Read these off the table that follows.
1) The fourth entry from the end, reading row by row?
2) The entry just right of the smallest entry?
3) The top-right entry?
4) The largest entry in the last row?
5) The smallest entry in the last row?
6) The third entry on the diagonal from the top-right corner?
7) The first entry in reading order?
8) The largest entry in the first column?
124	108	125	128	135	132	111	139	123	130
133	147	122	134	131	130	149	127	125	123
129	139	142	130	135	116	144	124	122	140
151	138	122	127	124	132	121	138	136	122
115	119	133	129	114	114	122	121	118	140
149	118	121	118	134	128	117	133	120	135
128	126	147	126	118	121	126	114	114	130
117	124	128	116	128	137	148	131	133	115
123	117	113	123	120	124	111	122	136	136
135	127	122	136	145	141	121	113	121	123
120	115	135	130	129	143	123	136	123	109
1) 123
2) 125
3) 130
4) 143
5) 109
6) 124
7) 124
8) 151

[[150 124 120 114 134 120 120 128 119 146 140 129]
 [114 129 127 136 130 123 143 118 136 122 126 114]
 [129 133 150 134 124 133 115 127 150 127 124 127]
 [114 129 127 136 131 124 144 118 134 121 126 115]
 [139 132 121 125 130 114 129 123 134 139 135 118]
 [127 134 123 137 119 116 136 128 148 136 133 120]]
The bottom-left entry is 127
Find the entry directly below 140.
126
The entry in the top-left corner is 150
Find the smallest entry in the last row.
116
Find the entry in the top-right corner.
129
The fourth entry in reading order -> 114
The fifth entry, reading row by row -> 134
The bottom-right entry is 120
The fifth-last entry, reading row by row -> 128
The entry just left of 116 -> 119
The 2nd entry in reading order is 124
Find the 3rd entry on the diagonal from the top-right corner.
127
Find the third entry from the end, reading row by row.
136

W = [150 107 152 108 105 151 107 150 157 151 150 109 106 152 150 105]
The 4th entry from the end -> 106
Find the fourth entry.
Answer: 108
The third entry from the end is 152
The 1st entry from the left: 150
Find the 2nd entry from the left.
Answer: 107

M = [127 152 104 109 153 113 106 148 147 130]
Find the largest entry.
Answer: 153
Find the entry just left of 106.
Answer: 113
Find the entry just right of 147.
Answer: 130

Read these off the row that follows.
1) The entry just right of 115?
2) The entry just right of the centre entry?
3) The entry just right of 148?
4) The centre entry?
131  108  138  120  150  109  143  138  110  148  117  128  115  107  125
1) 107
2) 110
3) 117
4) 138
